Rotation paths and how fast each direction turns (deg/step):
Each turn is a multiple of 5 degrees from 10 to 175, or 0.
Each row of a path follows its step; steps can be skipped.
Path 1:
step 1: [ 25  -5  -3 -27  13  -1  10   0  34 -11 -20 -15   8  24  -3 -10  -3   0
 -16 -40 -20 -19  14  -3   2  -4 -19  14  24  -5  -2  -5   1   9   0   8
  23 -14  23 -14  11  -4  20   9]
step 2: [ 16   7  16   4  12 -25  10   0  -3   5 -34 -20  33   7 -12 -16  10   1
 -12  -1 -16 -17   2 -10  -4 -25   0  -7 -21  -7 -20  -2  -2  18 -10  13
   7 -18  29  17  11 -17 -10  27]
step 3: [  3  16  -3 -30  -2  -8   6  29  19   4 -21 -31  24  -8 -10  20  13  -7
  -4   2 -10   6  11 -33  15  12  -1   2   7 -14   7  -5   5  17 -12 -13
  -3   0  36  -7  10   9  16  24]
step 6: [ 24   6  21  -3 -18   7   0 -11  19   7  -4  20  27  -1   1  -4  24  -6
 -11  -7 -37  -7  -8 -16  29  -4 -14   4 -32 -15  -1   6  -5  21 -20 -35
   3   4  11   3  -1 -15  -4   8]
step 7: [ 23  14   5 -28   0  -5 -10   7  36 -17  -9   8  31  -1   0   0  -6   9
 -14 -29 -18  -8  24  -9  10   0 -35  24  10  -3  12 -14 -13  -9  -2  -6
  14  -9   1  -4  20  -2   7   5]
step 8: [ 24  14  11  -2  14 -20  19   1  18  -3 -31   8  14  14  -7 -22   1 -12
 -16 -19 -24 -22  -1 -18   3  -9  -2   0  -6 -20 -38 -12  -4  12  -8   9
  18 -21   1  -1 -12 -23   0   6]
step 9: [  7  11   5 -11   0 -28  -8   6  20   6 -13 -28  37  11 -11  20   0 -11
 -12 -15 -15 -29  17 -29   2 -17   0 -12   3  -5   4 -13  19   5 -22  -3
  -5  -1  31  -4   9  12  -3  13]
step 10: [ 12   6   7  15  -8  -7   3  34  14   6 -29  -6  11 -24  -2  14  -3  -3
  -2 -11 -28   0  -3 -15  19   8 -12 -11   1 -25   0  15 -23  21 -15  13
  11 -27  23  -8   5  -1   5  31]
step 11: [  8  14  29 -17 -17 -26  12   8  11   6 -18 -26   8 -14   0  10  -3  19
 -22  -1   6 -12  14 -28  20   5   4  23  24   1  -9  -4  -8  18 -14   6
  28  13  -4 -10  10  -4 -20  21]
step 12: [ 24   2  24   3 -15   9   4 -16   4  29   3   2   3  10  -2   6  15  -6
  -5   3 -39 -19  11 -27  16  15 -10  15  -1 -22 -24  24  -5  23 -21 -19
  16   1  25  -8   1  -1  -4   4]
step 16: [ 25   1  19   7   7 -25  -3  21   5   2  -4  -9  15   4  -9  18  -6 -11
  -4  -9 -34  -1   4 -16 -17 -16 -25 -18  -2 -27  -7  -1 -21  -1 -18   6
   4 -25  37 -19   5  -6  -8  14]
Speeds:
[ 4  2 -5 15 -4  1 -4 -5  4 -4  0 -9  6  5 -2  1  3  2  5 -4 -5  6 -4  4
 -4 -7  3 -6 -4  4  5  2 -1  5 -5 -2 -2  7  7  8  1  1 -2  3] -> 100
[ 2  1  4 -3 -6  1 10 -3 10  6 -1 -3  1  5 -2  9  8  0  0  1 -1  5 -1 -1
  2  2 11  0 -5  0 -3 -4 14 -2  1 -4 -7  0 -5 -3 -4  4  1 -3] -> 125
[ -5  -3   5  -1   0   2   0  -9  -7   1   1  -4   7  -1   3  -4   6 -10
   2   9   0  -9   0  -4   0  -6  -9  -6  -2  -2  -9   2   2  -1  -2  -2
  -9   6   4  -2   0   6   1   0] -> 110
[ 10   0  -2   5  -5  -4   6  -2 -10   6  -1   7  -1   1   1   0   4   4
   2   3  -3  -6  -5  -2   2   3  -1  -9  -5   4  -2   4  -2   1   0   1
  -4 -13  -7   8   4  -8   3   1] -> 175
